(in the rows, 128 means zero)
One turn or mirror swaps these rows in pairs. Which row does each one swap with?
The rows were stretched afterwards, more along some directions than others.
k769: [135  96 129 111 112 137 125 142 151 138 143 119 165 124 117 128 136 133
 125 126]
k231: [127 139 128  98 154 149 145  77 135 126 119 156 118 140 125 160 141 130
 124 120]
k407: [ 87  89 109  87 125 145 153 101 161 115 154 139 151 118 136 148 127 144
 109 135]
k244: [ 89  87 107  97 127 136 151 114 162 117 153 133 152 119 139 140 133 139
 114 137]
k596: [104 105 146  91 110 144 149 108 142 101 153 105 168 121 123 107 114 145
 130 150]
k872: [125 130 141  97 115 171 109 122 146 121 143 121 163 168 103 108 174 115
 127 157]
k302: [140  98 136 106 107 140 121 155 153 139 153 111 160 127 124 127 143 128
 117 125]
k8: [116 128 141 111 131 175 133  96 156 105 177 131 113 141 126 132  94 142
 135 129]
k453: [120 138 135 102 108 155 111 133 146 123 138 108 166 158 107 109 168 111
 129 160]
k467: [ 95  89 110  94 118 140 140 116 157 116 151 129 146 120 138 134 136 138
 113 132]
k723: [119 129 147  90 106 162 110 129 144 120 140 114 168 152 124 111 168 113
 126 154]
k33: [112  90 165  89  96 187 141 103 149 117 146 120 193 135 112 105 130 126
 150 169]
k372: [123 135 138  94 113 163 112 126 151 122 148 112 168 160 103 117 173 116
 126 163]
k813: [134 130 138  99 130 141 136 132 156 110 182 116 115 118 131 131  95 126
 129 125]
k344: [138  97 135 116 107 138 127 151 154 136 152 117 155 122 123 128 134 127
 119 119]
k298: [ 98 108 148  86 114 147 149  97 141 105 148 104 169 121 124 110 116 145
 134 152]
k987: [132  95 130 117 110 128 127 156 154 138 153 111 162 122 127 123 142 125
 121 128]
k745: [121 132 140  91 112 169 110 124 145 122 147 112 167 156 109 116 171 117
 121 158]
k348: [119 126 139 113 132 172 135  96 156 108 174 137 109 140 127 136  95 137
 135 126]
k350: [128 135 132 100 153 146 149  94 135 123 127 154 117 133 131 157 139 129
 124 123]
k761: [ 85  93 110  89 124 148 148 106 158 115 156 131 149 120 140 137 130 144
 113 136]
k529: [126 135 130  97 157 140 146  89 135 127 132 153 118 138 130 164 142 136
 122 122]
k45: [128 138 129  96 155 155 150  84 138 125 135 157 111 140 123 168 138 134
 122 119]
k917: [129 137 133  95 159 149 148  88 137 124 141 153 114 143 128 164 141 139
 122 124]
k42: [129 145 133  99 149 145 144  91 136 123 132 151 115 141 125 159 139 139
 125 122]
k997: [121 131 134  89 113 157 113 125 150 127 140 114 174 154 106 122 177 115
 124 166]
k477: [133 128 144  92 128 140 140 132 153 110 181 113 124 118 133 129  95 122
 134 130]
k856: [119 134 139  96 107 159 112 137 143 122 138 105 173 150 112 106 171 104
 134 166]
k493: [134 130 148  93 130 145 137 129 154 108 178 117 121 121 132 128  97 120
 138 129]
k259: [ 84  96 106  95 129 142 149 100 161 114 152 137 138 123 133 143 131 148
 109 126]
k926: [124 143 127  98 149 148 148  82 141 130 123 154 120 139 125 161 140 135
 129 125]
k877: [134 100 137 110 110 135 126 144 149 140 157 112 157 120 126 128 136 131
 118 124]
k893: [132 124 145  92 126 144 136 127 159 107 174 118 124 119 131 133  97 121
 129 125]
k589: [104  99 156  88 104 147 150 114 138 102 152 103 174 115 129  98 116 132
 142 157]
k680: [121 138 144  84 112 162 114 126 144 123 144 114 168 152 114 117 169 117
 129 162]
k989: [128 131 134  93 153 146 152  95 135 127 128 156 118 136 135 157 141 127
 124 124]
k429: [113  90 165  88  98 186 144 104 152 116 150 122 189 131 112 108 128 126
 149 165]
k214: [138 140 129  99 152 158 140  90 137 127 129 153 112 157 118 158 144 132
 129 127]
k827: [135  98 132 119 110 133 124 151 153 135 155 113 155 126 121 126 135 128
 122 120]
k550: [ 89  86 109  88 126 145 150 106 163 116 156 134 151 120 139 140 134 144
 109 137]
k888: [133 131 141  99 128 144 138 126 153 107 173 116 126 122 126 128  89 127
 137 133]
k196: [102  95 149  89 103 149 149 113 139 103 147 104 183 119 122 102 119 139
 138 158]
k75: [104 109 148  91 108 151 145 103 142 101 146 104 174 127 117 104 120 145
 137 159]
k150: [113 131 136 119 134 165 135  98 156 104 179 131 105 140 126 130  92 139
 137 124]
k44: [119  86 165  84  97 184 143 112 151 118 147 119 196 132 116 108 133 123
 147 171]
k607: [124 131 141  90 109 162 110 124 141 123 131 114 168 152 117 115 170 105
 129 156]

k872 is swapped with k214
k429 is swapped with k8
k33 is swapped with k348

One turn or mirror swaps these rows in pairs. Which row does each one swap with?
The rows were stretched afterwards, more along some directions than others.
k308: [124 134 152 106 108 116  77 136 114 155 134 109  90 120  96 131  89 132
 107]
k988: [170 112 131 133  95 120 152 135 148 134 165 108 121 137 141 135 141 103
 111]
k980: [133 136 151 121 109 123  80 156 125 148 133 112 106 132  95 127  90 141
 134]
k394: [127 126 104 128 135 139 134 153 155 143 155 123 143 127 109 130 123 139
 171]
k904: [137 150 117 110 131  99 120 171 115 141  82 140 148 159 142 138 135 137
 151]
k97: [ 97 156 120 113 160 121 130 162 129 150 132 123 108 127 116 129 118 121
 104]
k611: [129 133 157 114 106 123  78 146 118 156 142 106  87 126  92 125  96 133
 111]
k329: [108 141 124 115 129 110 134 161 137 134 142 142  96 118 116 142 107 110
  94]
k209: [111 146 110 107 148 124 120 141 144 120 116 134 137 115 135 165 146 100
 128]
k729: [167 117 127 144  82 140 143 118 143 108 149 121 118 147 122 134 131 131
 119]
k639: [143 140 110 120  91  97 133 149 125 124 105 169 119 141 123 143 124 127
 123]
k317: [146 152 136 130 108 112 157 160 109 128 101 132  98 180 147 120 138 132
  90]
k772: [135 141 115 118  92 106 131 163 123 128  98 161 123 146 125 143 126 137
 141]
k267: [ 96 153 124 110 166 116 123 153 121 144 118 121 104 130 122 129 120 124
 108]
k269: [139 135  96 126 125 127 170 124 127 132 126 131 125 152 140 115 152 138
 123]
k580: [138 133 155 121 114 122  83 169 122 146 128 113 102 153 103 126  96 143
 144]
k152: [ 98 147 120 111 165 118 131 148 125 145 127 120 107 131 119 123 117 126
 101]
k883: [132 129 100 130 137 133 133 146 153 140 154 124 145 125 109 136 119 138
 168]
k410: [152 154 150 127 106 117 132 191 129 116  94 137 113 178 159 142 130 113
 109]
k793: [139 130 117 137 124 147 120 168 158 133 151 115 131 143 115 128 116 142
 161]
k189: [160 128 129 133  86 151 136 125 130  96 118 115 109 163 124 129 138 148
 140]
k95: [113 146 119 109 151 124 121 164 145 113 109 133 136 131 148 166 139 107
 127]
k11: [131 125  85 127 135 130 159 120 143 137 154 127 144 121 115 129 144 134
 149]
k38: [139 128 123 134 124 144 118 169 152 134 148 112 136 141 111 127 114 144
 163]
k123: [120 143 117 120  98 111 127 151 152 129 149 155  97 110 111 152 105 108
  99]
k251: [149 140 119 126 125 112 166 145 113 132 105 132 118 181 153 107 150 132
 103]
k758: [162 122 129 119 125  98 136 156 136 164 153 106 134 142 149 132 134 101
 117]
k296: [129 144 127 125 132 147 120 144 115 114  95 111 128 164 124 126 134 160
 154]
k508: [159 129 132 135  89 147 132 120 130 103 120 120 114 162 123 130 137 144
 136]
k50: [162 117 138 131 116 104 142 156 136 164 164 109 126 141 143 133 133 104
 109]
k773: [148 147 128 125 120 100 158 147 108 130 101 133 103 172 149 119 145 124
  95]
k143: [161 105 128 130  98 117 150 126 146 137 175 118 110 130 129 139 135 103
 110]
k229: [132 133 106 120  84 107 138 143 139 126 129 168 107 122 112 148 122 122
 119]
k265: [170 120 127 149  83 140 141 119 142 110 144 127 116 153 125 132 129 131
 119]
k146: [127 153 131 117 145 120 114 175 137 118  94 134 136 150 151 160 141 108
 132]
k408: [100 148 113 109 175 134 121 145 117 138 109 111 128 152 118 119 121 153
 142]
k84: [142 129  99 121 132 121 172 124 118 131 123 126 126 167 137 110 149 141
 124]
k222: [152 147 130 125 124 105 158 153 108 130  99 127 108 186 151 110 143 131
  96]
k151: [ 92 151 118 109 176 124 119 143 125 145 120 119 117 134 120 124 119 132
 113]
k322: [157 153 147 128 107 102 139 176 116 113  94 138 100 187 157 133 133 118
  95]
k234: [105 135 102  97 138 120 124 115 135 128 126 133 127  97 118 156 139 109
 116]
k78: [103 159 117 116 176 135 113 141 118 140 101 116 135 145 127 125 128 145
 138]

k410 is swapped with k123
k152 is swapped with k222
k234 is swapped with k904
k793 is swapped with k265

